In the data rows, the value 128 means zero.
Here are some points, each followed by its number:
[126, 139, 121, 90, 130, 146, 93, 126, 149, 146, 129, 128, 142, 103, 127, 150, 150, 156, 127] 0
[152, 163, 129, 159, 156, 197, 143, 82, 106, 139, 118, 96, 121, 149, 115, 118, 157, 83, 121] 1
[157, 150, 130, 151, 148, 140, 156, 97, 102, 132, 139, 151, 126, 148, 153, 139, 108, 134, 110] 2
[108, 130, 155, 126, 123, 156, 99, 164, 138, 158, 151, 129, 99, 107, 137, 112, 127, 110, 117] 3
[130, 103, 104, 119, 148, 69, 113, 111, 149, 132, 95, 155, 154, 108, 108, 144, 124, 101, 110] 4
[134, 113, 117, 146, 164, 153, 148, 86, 103, 121, 128, 142, 152, 114, 138, 120, 140, 128, 123] 5
[125, 122, 101, 124, 140, 88, 150, 116, 107, 103, 110, 139, 141, 134, 98, 131, 119, 108, 138] 6
[116, 149, 147, 87, 126, 103, 91, 112, 131, 111, 136, 149, 134, 140, 142, 187, 131, 190, 140] 7
[139, 138, 145, 131, 136, 141, 183, 91, 92, 97, 179, 136, 118, 162, 174, 177, 108, 141, 112] 8
[140, 166, 111, 107, 127, 118, 121, 134, 131, 135, 89, 120, 123, 107, 114, 81, 136, 114, 147] 9
[160, 129, 103, 112, 120, 153, 147, 147, 147, 163, 94, 168, 107, 138, 124, 95, 94, 130, 153] 10
[73, 122, 255, 166, 93, 175, 62, 152, 131, 113, 99, 138, 34, 95, 174, 98, 146, 152, 151] 11
New points follow, each followed by the numbers of its five nearest points above, nearest first.
[88, 131, 156, 115, 152, 139, 115, 145, 98, 122, 124, 132, 90, 93, 139, 96, 143, 121, 160] 3 9 0 5 6
[112, 95, 142, 128, 133, 124, 107, 139, 124, 125, 165, 125, 119, 133, 138, 109, 122, 136, 141] 3 0 5 6 2
[137, 125, 141, 133, 119, 133, 112, 153, 149, 151, 132, 120, 116, 136, 122, 122, 113, 131, 130] 3 0 10 9 2
[152, 125, 101, 124, 129, 95, 116, 117, 177, 167, 119, 111, 156, 117, 113, 144, 121, 92, 97] 4 0 6 9 3
[127, 131, 108, 136, 109, 134, 113, 170, 129, 136, 123, 120, 141, 147, 103, 92, 133, 122, 140] 9 3 10 6 0
[133, 123, 130, 137, 122, 128, 96, 151, 149, 155, 128, 127, 127, 132, 122, 118, 110, 131, 125] 3 0 9 10 4
[153, 163, 126, 149, 164, 202, 138, 79, 105, 144, 127, 90, 117, 145, 121, 125, 143, 83, 127] 1 5 2 9 3
[135, 149, 127, 113, 93, 80, 119, 149, 162, 127, 148, 112, 149, 120, 139, 134, 131, 143, 112] 0 7 9 4 3
[125, 154, 199, 132, 95, 166, 113, 121, 131, 107, 155, 98, 95, 133, 183, 133, 142, 157, 134] 3 0 8 7 2
[131, 117, 83, 110, 136, 105, 160, 134, 138, 132, 123, 128, 148, 102, 128, 116, 125, 115, 129] 6 4 9 5 0
[119, 122, 117, 140, 177, 166, 145, 90, 65, 105, 152, 121, 148, 147, 127, 141, 143, 115, 128] 5 2 1 8 6
[101, 153, 99, 111, 113, 126, 93, 164, 129, 150, 122, 138, 152, 103, 97, 92, 145, 121, 134] 9 0 3 6 4
[107, 136, 170, 120, 124, 153, 99, 143, 125, 146, 121, 168, 81, 111, 136, 130, 120, 120, 139] 3 0 10 9 2
[164, 89, 111, 130, 97, 108, 138, 153, 182, 138, 149, 100, 140, 168, 122, 179, 87, 153, 111] 0 6 4 2 7
[158, 158, 128, 143, 153, 133, 163, 83, 105, 132, 135, 161, 118, 139, 149, 131, 94, 120, 117] 2 5 8 6 10
[141, 169, 116, 96, 130, 118, 124, 126, 132, 138, 95, 124, 123, 106, 118, 90, 148, 112, 155] 9 0 6 10 3
[156, 126, 97, 123, 144, 97, 114, 115, 177, 158, 121, 112, 150, 118, 112, 140, 123, 90, 95] 4 0 6 9 5
[127, 113, 116, 110, 83, 104, 144, 161, 156, 120, 121, 155, 154, 119, 140, 141, 117, 166, 111] 0 6 7 4 10
[175, 117, 103, 110, 116, 149, 152, 150, 152, 152, 104, 164, 96, 149, 120, 108, 107, 135, 154] 10 9 2 6 3
[103, 135, 149, 140, 132, 174, 95, 127, 104, 143, 135, 147, 118, 110, 126, 125, 137, 126, 122] 3 0 5 2 9
[160, 167, 147, 147, 159, 135, 174, 69, 126, 145, 132, 120, 103, 104, 166, 92, 100, 77, 112] 2 1 5 9 8
[97, 101, 226, 155, 112, 135, 89, 148, 129, 121, 134, 117, 39, 123, 169, 100, 116, 141, 158] 11 3 0 9 7
